In the data rows, the value 500 means zero.
Some points:
516:511:673:513:334:399:696:505:340:665:502:470:520:521:440:561:502:513:701:536:478:525:478:389:309:556:742:399:493:674:328:400:408:592:503:554:446:429:468:377:479:222:289:361:603:627
557:574:429:363:560:606:402:473:593:445:344:633:496:562:406:698:587:531:444:304:206:405:315:423:490:508:703:435:553:511:321:441:534:397:293:511:619:685:352:469:399:394:682:567:352:354
392:441:484:625:406:530:458:570:276:423:526:394:730:604:693:602:701:691:527:665:545:588:394:575:567:637:554:552:448:644:400:639:733:540:469:339:627:618:359:558:471:584:588:663:409:556
500:326:636:530:339:324:514:367:344:535:535:597:507:604:402:352:474:632:302:274:679:341:566:422:423:525:464:424:656:545:516:440:482:712:521:589:622:541:716:724:601:509:570:325:508:479
481:369:564:545:427:444:521:409:478:766:323:393:341:408:609:509:293:295:442:480:519:367:478:318:654:514:377:487:457:693:351:601:563:468:444:429:558:573:673:268:551:657:439:466:534:650
607:527:450:601:380:818:591:385:602:591:457:741:391:272:355:482:647:560:525:541:472:516:610:452:520:568:508:588:644:455:540:520:756:531:586:513:425:579:781:509:565:264:410:422:589:658
435:462:411:606:404:494:586:456:387:309:405:531:454:447:539:433:287:560:603:477:408:627:556:556:597:550:500:223:344:604:638:213:521:477:573:470:487:599:550:425:533:423:807:668:561:536
469:463:681:406:578:594:453:596:582:439:673:403:457:559:544:538:618:477:652:558:652:581:484:436:594:336:455:349:665:604:583:538:576:493:378:235:388:466:409:545:340:615:494:403:270:359
556:578:279:581:362:537:561:561:455:531:467:379:325:557:237:252:414:449:564:416:554:522:481:515:569:621:634:376:607:562:385:415:704:469:552:641:440:313:339:695:500:730:407:359:572:567
501:349:489:708:314:448:482:536:784:422:409:383:555:563:508:365:786:320:389:602:393:405:616:392:535:322:478:539:477:438:374:529:353:632:600:513:277:685:432:499:563:385:468:448:477:510
425:381:326:606:658:637:611:419:369:608:312:448:601:358:643:359:340:422:471:611:630:405:551:394:305:303:508:414:590:415:437:521:597:487:521:617:512:617:432:679:508:327:268:476:372:252
462:422:705:542:723:406:577:712:676:482:660:519:553:364:510:367:327:495:285:333:592:334:596:409:351:522:667:591:584:399:315:488:597:398:595:280:374:361:468:580:621:510:631:683:678:659
420:499:346:434:473:788:357:388:340:425:654:400:702:506:279:586:410:488:460:421:592:608:682:397:526:699:432:666:508:606:559:493:278:349:517:381:416:430:601:384:349:430:585:498:479:480
409:424:369:278:544:332:427:485:350:301:576:549:534:261:397:590:598:497:554:439:358:490:618:403:489:345:523:303:369:493:637:748:535:473:448:649:547:503:546:580:360:655:575:450:640:600
543:396:446:315:482:334:584:714:435:647:640:714:505:707:672:406:423:390:429:632:327:511:677:406:813:745:572:641:528:329:442:253:585:488:595:557:414:638:435:571:503:576:330:417:503:512
515:685:450:416:604:586:418:760:459:568:472:517:545:637:627:604:585:621:651:521:595:352:498:484:686:339:230:505:439:473:634:525:463:426:336:554:527:447:359:727:621:245:587:537:506:633
524:337:406:533:330:429:499:560:413:498:399:288:302:397:619:665:475:402:385:227:327:431:551:601:355:619:536:609:556:540:733:480:595:586:467:470:349:306:428:536:626:428:311:518:623:449
627:389:572:472:443:728:433:723:721:405:581:704:615:647:582:553:311:533:280:508:562:572:387:634:523:490:492:351:362:623:550:676:390:611:563:638:618:573:334:376:413:491:438:400:535:425
626:633:680:568:426:646:343:409:336:500:521:445:361:425:535:334:460:321:346:671:358:633:612:481:384:380:540:652:636:386:502:492:444:579:480:493:708:663:285:616:453:459:405:557:578:684
398:667:445:789:716:356:422:610:397:296:571:594:507:439:459:598:502:535:585:317:444:500:585:765:589:603:366:376:568:416:400:523:385:526:359:400:597:534:631:380:493:576:352:395:564:508
615:500:599:617:741:663:724:713:610:447:559:278:462:417:476:587:513:397:669:534:625:385:608:320:385:672:589:585:499:305:443:439:450:714:648:621:610:423:498:461:656:630:708:428:516:491
450:653:544:442:571:665:375:518:499:468:553:523:444:504:739:572:719:442:319:596:541:541:361:531:458:533:648:416:321:641:478:452:316:402:463:553:570:390:871:747:530:641:468:607:422:421
582:510:379:557:401:504:371:424:412:426:479:470:273:561:662:435:677:591:438:610:767:356:309:402:426:336:624:627:554:244:448:409:545:419:553:542:347:584:429:180:465:487:549:459:626:494
271:611:506:352:387:461:471:662:570:614:554:512:567:254:383:479:554:445:549:514:501:645:491:654:332:570:323:607:482:669:439:401:538:554:325:646:432:621:546:402:582:539:681:442:611:264
550:583:566:464:560:614:381:183:439:663:526:523:525:529:626:632:372:444:412:613:483:490:565:624:498:401:636:473:547:314:423:634:574:748:581:603:223:444:381:525:696:546:614:371:380:585
385:497:372:571:356:460:305:275:805:447:751:496:567:382:375:540:301:522:675:579:487:228:316:564:586:605:465:511:460:486:601:286:424:550:334:459:693:444:540:507:554:534:331:599:417:492
554:556:475:473:410:336:517:461:399:442:576:704:259:444:390:618:463:694:607:614:445:413:640:483:378:650:328:430:373:635:462:672:409:452:551:547:349:552:462:510:436:625:377:745:386:428
483:718:600:362:524:504:566:283:719:431:537:292:537:703:609:524:542:591:336:513:439:661:481:347:379:607:228:323:439:364:590:530:700:352:459:449:544:516:417:457:503:513:436:470:544:356
552:388:585:489:846:419:557:281:602:413:336:383:382:647:415:488:560:517:371:583:672:490:549:521:573:376:573:698:414:738:477:360:606:561:511:643:447:617:471:522:501:439:368:444:559:625
399:472:713:390:511:615:547:523:446:399:623:396:390:652:488:345:527:431:621:382:536:558:389:697:677:417:578:467:357:324:451:712:556:377:491:593:586:485:592:416:484:206:558:680:319:435
602:410:515:452:585:507:372:424:642:803:577:365:558:522:540:527:537:699:708:290:509:689:390:613:594:336:493:425:477:475:465:582:392:447:658:464:513:621:430:678:413:554:517:633:706:413
546:682:366:531:545:196:406:554:695:564:467:413:488:532:590:606:525:460:474:554:635:559:497:605:492:543:626:567:687:589:614:698:474:310:743:465:687:568:474:575:383:293:688:472:364:491
476:574:607:391:491:606:650:299:603:418:215:668:637:498:623:261:699:446:708:344:566:295:487:697:312:686:381:642:375:451:600:458:371:418:629:338:591:396:350:404:297:693:554:452:370:584
503:394:369:392:625:357:750:545:344:536:527:642:554:608:362:565:358:291:538:792:366:590:215:553:556:605:379:609:456:319:543:605:375:502:417:259:384:552:620:712:474:485:676:404:730:407
376:636:424:570:506:477:584:527:427:526:571:685:587:724:421:566:430:502:602:339:357:623:538:403:465:156:534:674:460:676:712:524:478:435:501:461:595:430:547:337:783:688:477:534:446:472
600:550:418:574:443:351:809:498:439:604:621:574:649:263:462:477:556:632:331:401:449:573:497:513:739:317:507:516:382:480:551:449:406:492:338:532:532:269:507:385:269:570:555:564:403:363
720:348:702:611:521:374:284:511:413:508:318:385:530:482:463:382:425:556:564:644:195:435:493:473:389:487:345:602:674:530:468:414:511:466:493:628:434:212:725:364:461:491:489:411:450:568
375:485:420:332:475:455:396:681:598:436:184:587:590:440:323:540:504:609:482:562:739:756:435:546:483:522:461:348:558:350:594:441:376:567:507:363:508:319:544:321:563:587:321:671:396:611
These points spread out most along one direction. Take the direction at right angles to it along which they spread out most. Go by this last direction. How far along it is each point below, from 0 to 99? The average is 50, and the first point in the table lies past the average. One standard deviation of the points above along it is 16.
476:574:607:391:491:606:650:299:603:418:215:668:637:498:623:261:699:446:708:344:566:295:487:697:312:686:381:642:375:451:600:458:371:418:629:338:591:396:350:404:297:693:554:452:370:584 46
626:633:680:568:426:646:343:409:336:500:521:445:361:425:535:334:460:321:346:671:358:633:612:481:384:380:540:652:636:386:502:492:444:579:480:493:708:663:285:616:453:459:405:557:578:684 35
615:500:599:617:741:663:724:713:610:447:559:278:462:417:476:587:513:397:669:534:625:385:608:320:385:672:589:585:499:305:443:439:450:714:648:621:610:423:498:461:656:630:708:428:516:491 46
392:441:484:625:406:530:458:570:276:423:526:394:730:604:693:602:701:691:527:665:545:588:394:575:567:637:554:552:448:644:400:639:733:540:469:339:627:618:359:558:471:584:588:663:409:556 32
398:667:445:789:716:356:422:610:397:296:571:594:507:439:459:598:502:535:585:317:444:500:585:765:589:603:366:376:568:416:400:523:385:526:359:400:597:534:631:380:493:576:352:395:564:508 72
376:636:424:570:506:477:584:527:427:526:571:685:587:724:421:566:430:502:602:339:357:623:538:403:465:156:534:674:460:676:712:524:478:435:501:461:595:430:547:337:783:688:477:534:446:472 63
552:388:585:489:846:419:557:281:602:413:336:383:382:647:415:488:560:517:371:583:672:490:549:521:573:376:573:698:414:738:477:360:606:561:511:643:447:617:471:522:501:439:368:444:559:625 35
557:574:429:363:560:606:402:473:593:445:344:633:496:562:406:698:587:531:444:304:206:405:315:423:490:508:703:435:553:511:321:441:534:397:293:511:619:685:352:469:399:394:682:567:352:354 36
602:410:515:452:585:507:372:424:642:803:577:365:558:522:540:527:537:699:708:290:509:689:390:613:594:336:493:425:477:475:465:582:392:447:658:464:513:621:430:678:413:554:517:633:706:413 33
